In the rows, zero is written as 128.
M: 3 groups of rows, each row roughly a mix of its group's hidden directions; some rows fit no group:
M (97 x 10):
[[148  99 116 133 176 159  66 116 148 130]
 [ 89 122  88 166 160 102 152 120  84 141]
 [161 123 185 126 137  92 140 156 148  84]
 [118  98 151 181 122 113  77 130  87 140]
 [119 102 166 139 147 130 169 186 122  91]
 [177 134  91 139 104 167 168 119 162 112]
 [ 96 165 173  73 143 135 116 163 125 121]
 [129 114 128 144 148 139 194 179 123  95]
 [149 109 154 147  98  88 125 105  67 149]
 [156  80 129 110 186 152 143  92 142 137]
 [178 114 104 118 152 169 113 103 178 133]
 [ 88 164 139 115 142 195 132 158 140 141]
 [ 86 120 141 157 133 113 152 189 111  90]
 [ 94 128 118 155  85  74  88 108 111 124]
 [ 93 123 157 126 152  94  93 149  71 110]
 [ 83 142 136 130 141 109 129 125  99 202]
 [153 141 136 134 143 197 144 163 157  97]
 [121 128 100 168 119 152  93 181 121  85]
 [114 101  67 159 170 132 163 117 109 127]
 [156  99 160  87 166 138 144  99 167 152]
 [136 127 151 142  83  80 134 119  66 125]
 [100 132 164 121 169  98 163 181 131 145]
 [135 124 171 132 128 148 105 187  99  85]
 [123 147 139 123  89 103  98  64 147 161]
 [ 81 132 158 144 124  82 110 150  76 121]
 [156 133  79  86 153 143 148  89 136 165]
 [113 113 170 102 133  91  94 118 181 101]
 [ 98 102  92  95 130 160 117  75 139 161]
 [145  97 195 114 117 126 124  85 163 125]
 [ 87 145 141 158 115  91  97 146  79  99]
 [111 144  96 134 153 180 157 135  72 137]
 [113 160 148  90 102 113  60 122 140 110]
 [135 123 109 128 166 186 115 148 184 115]
 [114 129 117 119 145 108 205 121  85 142]
 [186 109 166  93 105 108 150 109 104 148]
 [110 124 146  98 153 132 174  99 152 185]
 [167 128 122  89 174 158 111 126 179 114]
 [113 118 167 125 131  61  91 140 106 101]
 [115 135  97 145  98 106 116  60 155 156]
 [ 73 148 137 130 106  75 121 114  89 150]
 [170 155 164 158 116  97 149 168 155 105]
 [122 105  94 171 143 179 139 151 172 120]
 [100 139 125 108 157 194 140 123 166 160]
 [132 170  66 154 107 150 145 123 135  90]
 [192 130 141 147 112 100 179 142 127 102]
 [154  79 126  98 126 108 127  97 117  68]
 [144 138 188  90 156 158 127 165 105 127]
 [182 107  99 137 146 175 136  98 160 148]
 [106 116 124 126 202 111 143 157 151 162]
 [124 129 135 152 107  86 171 129  62 125]
 [158 102 191 110 143 133 147 144 164 161]
 [176 118 156  81 144 148 177 127 128 154]
 [134 147 123 132  81 126  76  69 116 138]
 [157  92 180  97 170 150 140 145 152 119]
 [187 109 118 160 139 119 138 142  74 154]
 [117 143 122 113 117 103 157  88 195 156]
 [122 128 195 113  89  99 160 109 153 131]
 [126 147 135 119 106  89 142  85  73 166]
 [ 72 124 145 176 126  77 151 124 115 135]
 [176 109 113 142 156 153  80 125 160  93]
 [159  99 129 134 148 178 131 104 143 188]
 [ 83 144 106 165 124 100 162 178 108 118]
 [ 77 171 125 135  97  90 121 122  84 118]
 [167 124 152  73 128 142 129  89 168 153]
 [174 150  96  96 105 106 169  92 137 107]
 [144 147 106  73 167 131 162 139 143 171]
 [ 85 150 135 117 177 141 165 177 123 111]
 [125 122 119 185 121 123  62 119 101 106]
 [119 153  93 136  97  85 116 100 167  85]
 [176  94 123 103 150 151 166 117 168 156]
 [148 124 165 135 129  66 128 149 105  79]
 [121 111 147 146 158 127 182 182  98 105]
 [112 133  69 172 135 142  96 158 102 106]
 [130 113  85 163 147 180 135 139 177 117]
 [173 118  87 126 100 165 150 102 168 110]
 [ 96 137 119 146  99  87  70 124 122 169]
 [ 86 141 143 149 119 176 115 185 138 103]
 [121 131 132 124 144 107  87  61 117 174]
 [160 149 106  75 121 138 131  98 171 165]
 [167 102 146  99 135 152 176 108 177 134]
 [ 90 130 180 127 153  95  87 160 104 132]
 [135  95 167 133 165 147 121 180 162 101]
 [162 141  96 149 116 173 133 148 129  67]
 [108 113  83 107 141 199 120 103 117 133]
 [145 127 124 129 160 173  61 111 157 138]
 [137 120 108 139 172 157  56 150 121 125]
 [169 132 150 134 139 123 163 155 123  59]
 [115 131  60 139 114 175 106 115  94 123]
 [153 118 154  78 104 141 128  74 126 167]
 [132 114 102 151 166 155  57 146 137 121]
 [140  86 155 141 140 138  91  87 182 126]
 [176 103 145 110 135 171  97 106 158 165]
 [116  95 130 155 127 115 130  94 107 201]
 [ 86 119 122 127 123  79  87 111  81 153]
 [ 98 125 188 108 156  80 128 131 138 157]
 [108 106 106  92 148 194 113 102 149 112]
 [100 138  97 175  80 109 140 108  90 109]]

one row of each group, then the others: which group is each in?
[175 110 167 115 122 113 162 124 186 128]
<30>
[134 166  93 119 108  91  90  77 123 106]
<17>
[124 111  86 137 142 116 152  56 127 156]
<127>

[102 112  87 160 152 157 103 107 170 162]
<17>
[ 97 115  97 151 180 113 170 169 138 136]
<127>
[124 161  54 130  97 124 143 100 112 144]
<127>
[ 94 127  76 107 128 152 142  75 131 162]
<30>
[152 129 133 124  95 131 121  73 103 188]
<17>
[151 144 125 100 150 162 104 199 127 114]
<127>
[125  76 151  92 127 132  76 107 164 123]
<30>
[146 115 141  78 153 135 141  99 155 188]
<17>
[113 148  83 163 106 159  81 149  96 134]
<30>
